The rows below come in pairs that one turn or mirror swaps. Which row does each named row swap with?
The rows were stretched afterwards, more along some directions than others.
Q_147: [  7  31   8  -1  -4  -8   7 -18  -6  14  10  15   2  -3   9 -20  32]
Q_705: [-10  23   0   5  -6  -9  13  -5  -5   1 -19   7  15  -3 -11 -22  18]
Q_201: [  0  23  -7  14   0  -7   0 -10  -2  -8 -21   7  11   2  -6 -19  23]
Q_150: [ 15   3  -2   1   6  -7  -9 -12  -1  14  11   7  -5   3  12  -5  17]
Q_594: [ 10  14   4   8  -7  16  -6  -3  -2  -4  -2  12  -1  -2  -4 -20  15]
Q_110: [  4   0  10   2  -4  15 -11  -4   0  -4   5  11 -10 -11   8  15   3]
Q_888: [ 16  -9  -9  14  -2  20  -5 -15   2  -9  -1   3  -3  -8  -2   9   2]
Q_959: [ 12  12 -11  -3   7  -2   3 -15  -7  -4 -10  -1  13   3   1 -17  19]
Q_528: [  6  -9   7 -12   8   3  -5  -4  -4  -3  13   6  -8   8   5   5  -4]
Q_179: [  2 -13   7  -7   0  -4   2  -1   4  -8  -3  -4  -9   9 -10 -24   8]
Q_781: [-16   1  -9   6   1  -8  10   7  -7   0 -15   1  10 -10   6  -3  30]
Q_569: [  7 -18 -11  15   4  18  -9  10  11 -18 -12   5 -18 -10   3   4   7]
Q_64: [ 11  12   7  -7   2   7   2   1  -3   5   4  11  -1  12 -10 -19  -9]
Q_544: [  2  13 -13 -14   7 -15   0  -7 -12   2  -9   1  15  -9   0 -17  14]
Q_755: [  2  13  11   0   1 -23  -6 -20  -1  10  -3   0  16  -8  -9  -6  13]
Q_990: [  4  -4  22  10   1   3  -3  -3   4   9  -2  -1   7  20 -15 -17  17]
Q_26: [  4   0   1   6   0   2  -1  18   8   1  -6   7  -9  12 -10 -28   7]
Q_901: [  6  10   4   2   3 -18   4  11   9  19  -9  -4  20   6 -18 -41  26]
Q_995: [ 20  15   3  -5  -4   8  -5 -21  -3 -11   1   7  -3  -1 -10 -14  -1]
Q_102: [ 11  -3   5   2  -6  18  -2  22   3  12   7   7  -6 -12   5   2   4]
Q_116: [ -7   1  20  -4  -5  -8  -3 -17   1  -5   6   9 -11   0  12   1  17]
Q_461: [  2   7 -13   3   9 -28   0 -14  12  -3 -13   3   3  -8  -1 -13  20]
Q_135: [  3  10  21   5   4 -18   1 -25  -7  11   0  -2  19  10  -6 -11  19]
Q_921: [  2 -23 -11   8  14   1 -12  16   5  11 -20 -11   1   5 -11 -18  10]
Q_695: [ 17  12  14   0  -2  11 -11 -14  -1 -10   5   7  -2  -4  -6 -15   9]
Q_226: [ 20  12   0 -13   9   3  -3 -16   3 -15   6  -1   1  -8  -5 -10  -6]
Q_154: [ -1 -25   2  -6  -1  12  -3  23   1 -11 -11  -6  -1   3 -10  -6  -3]
Q_923: [ 11   9  -5  -6  -1 -24   4 -32   7   7  11   5   0  -6  -3 -12   7]
Q_328: [  0  -3  -4  -3   8 -14   6  11  11  -1 -12 -12   9  -6 -20 -32  11]
Q_346: [ -7   6  -1   5   2 -19   1   6   4  22 -10   2  13  -8  -3 -13  25]
Q_579: [  7  15   9   4 -13   6  -3 -11   4   8  11  19   0  -2  19   0  25]
Q_889: [ -5  -1   9  21   1  -9 -16 -13  -1  17 -12   4  16   5  -4 -22  37]
Q_42: [  0  11  -3 -11  -7  -6   1 -20   3 -16  -3   5 -11 -15  13   8  10]
Q_732: [ -6 -13   3  17  -6   1  -5  -1   5  -4 -10  -1  -4  -4   4   4  28]
Q_501: [  3  17   6   2  -1 -21   1  -9   6  12  -8   1  20  13 -19 -36  20]
Q_493: [ -1   1  -5  13   9   2  -3   7  -5  17 -12   2  14   4  10  -9  32]
Q_66: [13  8 14  0 -6 11  8  5 -6 13 18 13 -8 -3 15 -5 13]
Q_278: [  7   3  -4   2   0 -10   5  10   6  12 -15  -5  12   6 -25 -39  15]

Q_42 swaps with Q_921
Q_26 swaps with Q_201
Q_732 swaps with Q_150
Q_226 swaps with Q_328

The rows below come in pairs that one turn or mirror swaps. Which row does each named row swap with?
The rows were stretched afterwards, more along some directions than others.
Q_76: [-20   2 -17  -5  -8 -24  26  -8  -6  16  34   3   2 -39   5  -2 -32  21
  22  11  -7  40   4 -19   8]
Q_317: [ 19  -6   1   2 -10  12  37  -4   0  -4  62  -1  25   7  -4   0   6  20
  -2  34 -13   9  -7 -16  15]
Q_822: [  0 -13 -11   8  -3 -20  -5  21 -31  17  -3  10  15  -4 -11  19  18  17
  44  26 -15  31 -16  16 -20]
Q_172: [ 21  -8  17   0  -4  -6  52  -9  -2 -14  60   6  27  16 -16  -4  11  25
   3  40 -15  34  -3   2  10]
Q_894: [-27 -10 -19   5 -16 -27 -11   9 -36  19  -1  -9  -3   6  13  -2  17   9
  13  61 -13  -3  13 -20   1]
Q_826: [-18  -1 -26   3 -24 -16  -9   4 -31  14  20  -7  -5   7  15   1   2  19
   9  57 -21  -6  14 -12  -7]
Q_22: [ 10  -4   9 -13 -13 -18  17 -18  -7  -6  -5  -7 -20 -10   0  12  13  -7
  -7  25   2  -2   5 -11   8]
Q_649: [-24  10 -28  -2  -6   0  13  -2   2  11  24   0   2 -34  -4   7 -38  15
  13  -4  -6  18   3 -17  22]
Q_660: [-21   0 -24   1  -8 -13  15 -10   2  21  40   1  -2 -45  11   5 -41  22
  12   5 -24  25   0 -18  23]
Q_624: [-14 -20  -8  -4  -5 -20   6 -14   7  22  31  -5   2 -43   0   1 -19   8
  14  20 -18  18  -6 -31  25]
Q_710: [ -5  -5 -11   7   0  -6  -4  34 -28  28  -1  16   2 -17  -7  15   8  14
  41   9 -19  10 -26  -1  -8]
Q_559: [ 26  -2  20  -5 -15  -8  37 -18  -5   6  64  -2  13  12  -7   1  -1  31
  16  31 -21  15 -21  -7  30]
Q_440: [  6 -40   8  17   0 -14 -47   6  -3  17 -32 -23   7  23 -21  -9   4 -22
  -1  38   6 -16   6  13  -4]
Q_376: [ 12 -23   7  23  -1 -15 -41  26 -12  24 -23 -12  -2  20 -18 -16  -1 -18
   5  37   0 -14 -12   6  -2]
Q_138: [ 17 -21  14   8 -14 -22 -52  13 -13   4 -25 -31  22  39 -28   0   3  -6
   3  42 -16   2  12  21 -21]
Q_844: [ -4   3 -14  25  10 -20 -20   7  -6  28  -1 -19  -7   2  28  20 -17  11
  15   0  -4 -23   4  -3  -6]
Q_723: [-23  -4 -14  -8  -1 -17  15 -15  16  16  43   5   4 -33  12   3 -40  15
  11   2 -21  15  -4 -17  29]
Q_39: [ 15 -13  13   8   9 -12 -42  12   2  22 -31 -16  19  34 -24  -9  -3 -23
   2  18  -3 -14  -5  13   2]
Q_295: [-11   8  14  34   0 -15 -17  12 -16  22 -45 -30 -21  26  10  24  26  -1
  -1  42   5  16 -31   5 -17]
Q_479: [ 14 -21  11 -17 -14   2  48 -13 -13   3  47  15  32  11 -13  -2  -3  37
   9  31 -23  24   6   2  23]
Q_593: [  4   7  -6  -3 -18 -17   8  -7  -8  -9   4 -16 -16 -10  -7  18  11  -2
  -4  29 -12  -1  -6  -5   4]
Q_78: [ 14   5   1   1  -9   9  52  -2  -9  -3  44   6  27  14  -4  -3  -4  25
  -1  33 -17  31  -5   9  13]
Q_603: [-19   2 -11  10   1 -22  19  -2 -13   6  24  -8   1 -29  -2   9 -23  29
  18  20 -15  37  -4   0  13]
Q_229: [ -4  10  11  32  -2 -14 -26   8 -12  23 -36 -28 -13  14   0  28  21  -6
   4  28  -5  15 -34  -5  -4]
Q_653: [  9 -28   8   8  -5 -25 -59   5   0  10 -42 -27  12  24 -16  -8  -9 -31
  -2  34  -1 -21  21  15  -2]
Q_106: [-15  27   0  37   5   9  27  43 -13   6  13   4 -21   0 -13  25  -8  32
   7 -12 -13  23 -23   8  -3]
Q_518: [ 15   7  35  43   2   3 -18   1  17  10   2 -40 -46  28 -14  14  -4 -13
  -2   4  -2 -19 -33  -1   0]
Q_869: [ 31 -26   9   3  -4 -20 -47  -1   0   8  -5 -22  15  31 -18 -13 -17 -24
   5  19   6 -33   3  -5  15]
Q_945: [  4 -28  12   5  -9 -17 -47  10  -1   9 -36 -37  12  22 -26   2 -11 -25
  -1  34  -8  -3  11  12  -9]
Q_942: [ 16 -24   4   0  -8  -9   4  24 -28   3  -7  11   2  -5 -35  10  -3  17
  31   1  -3   1  -7   6   6]
Q_880: [  0   5  -6  28  16 -30 -14  16  -3  18  -5 -26 -18   6  20  19 -15  10
  15   1   4 -28  -4  -7  -4]
Q_843: [  7 -11  -3  15  -5  -7   8  32 -27  12 -20  12  -8   1 -29   9   2   4
  32  10  -6  -1 -24  31   4]
Q_751: [ 29 -10  17   4  -9 -13  45 -14 -17  -3  55  -9  20   8   0  -2  -3  35
   8  40 -15  24  -7   0   7]
Q_382: [-30   5 -15  -1   3 -13  11  -6   5  21  38  -3  -2 -35  20  11 -18  26
   9  14 -18  31  -1  -2  16]
Q_79: [ 27 -19   7   0   5 -34 -45   3  -4  16 -12 -17  26  20 -16 -10 -13 -10
  10  16   1   3  11   0 -12]
Q_757: [ -5   5  14  46   4   8 -24 -10  21  22 -18 -42 -48  23   2  14 -12 -28
 -11  12   1 -21 -30   4   4]
Q_575: [-36   6 -35   5 -11 -33  -4   6 -38  24 -15 -12  -3   4  14  -1  -3  10
  13  40  -9   8  16   0  -5]
Q_972: [-18 -13 -10   6 -23 -13 -26  32 -35  10 -28  -4  -8 -23 -13  14   3   5
  28  15 -17  16  10  21 -16]
Q_813: [-15  10 -27   9  -6 -12  21   5  -4  18  40   0  -4 -45   6   1 -33  15
  24  10 -18  24 -16 -28  20]
Q_118: [-18  23   0  28  13   8  22  41 -11   1   6 -12 -16   9  -9  30  -7  28
  -4 -21 -14   9 -12  13   0]
Q_948: [ 10 -14  15  -6 -11   2  41 -12   4   1  70  13  26  11   4   0   5  27
   1  42 -31  23 -18 -11  22]
Q_915: [ 21  -4  11  -2 -10   0  41 -14  -2   5  60  -2  27  10   2   0  -4  28
   3  37 -19  23  -6  -3  15]
Q_312: [-13  -4  -5   6 -30 -13 -15 -10 -35  14   2  -8  -9  16   3  -7  10   5
  15  63 -20  -6  -2  -8   8]
Q_761: [ -1   6  12  53   1  -4 -16  -6  23  24 -16 -40 -34  26  -1   7 -13 -27
  -8  13   5 -21 -28  13   1]
Q_795: [ -2   5  -3 -10  -7 -16  11   1 -11 -13  14  -5  -6 -24   3  12   8   8
  -7  14 -15  -4  10  -3   7]
Q_30: [-29  29  -9  32   3  14  30  39  -9  10   1  -7 -22  -5   6  29 -10  23
  -5 -15  -7  16  -9   4  -9]
Q_23: [ -4 -13 -13   3 -12 -14 -15  20 -20   5  -7  -3  -4 -19  -9  27  -6  16
  34  11 -23  11   5  26 -26]
Q_184: [-28   7 -16   0  -6  -7  10   1  -3  29  44  -1  -8 -37  10  14 -26  26
  19  12 -27  30 -12 -24  24]
Q_362: [-23   8 -21   3  -1 -13  22   0  -2  18  40   1   3 -41   5  13 -27  27
  23  10 -20  33  -9 -14  20]
Q_89: [ -4  12  14  53   4  12 -15  -3  30  11 -13 -37 -41  27 -10  12 -13 -31
 -13   7   2 -25 -27   1  13]
Q_282: [ 26 -26  26   9 -16  -2 -42   1  -2 -10 -27 -18   1  37 -37  -5   2 -22
  -1  27  -8 -16  19  39   0]
Q_177: [ 19 -10   9   4 -18   3  44 -15  -6   2  59   3  21  10  -9   3   3  26
   6  40 -31  23 -19  -1  25]
Q_780: [ 28   2  12   0  -9 -14  22 -10 -10  -8  27  -4 -23  -5  -6   8  24  -2
  -2  34 -10   5 -20 -26   5]
Q_148: [ 13  -4  13  -4  -3   6  39 -18  13   5  55  -7  16  12   1  12  -1  18
  -5  24 -22  11  -6  13  26]
Q_665: [ -2 -21  -4  -2  -3   7  11  31 -18  -6  10   9   7  -5 -15  26  -2  22
  22  15 -24  11  12  27 -16]
Q_911: [-36  24   4  33  16   6   5  34  -2   5 -23 -23 -24  16  -9  33  -5  18
  -6 -18  -5  14  -1  44 -14]
Q_623: [ -3 -17  -6   2 -19  -8   2  30 -39   8 -11  14   1 -13  -6  20  17  16
  34  31 -19  17  -5  13 -16]
Q_754: [-20 -13 -19   5   1   1  -8  29 -23   7  -6  13   3 -15   0  23  13  10
  20  19  -9  20  -7  19  -9]

Q_575 swaps with Q_780
Q_844 swaps with Q_229
Q_660 swaps with Q_177
Q_843 swaps with Q_376
Q_649 swaps with Q_317
Q_880 swaps with Q_295
Q_282 swaps with Q_972
Q_172 swaps with Q_76
Q_623 swaps with Q_653

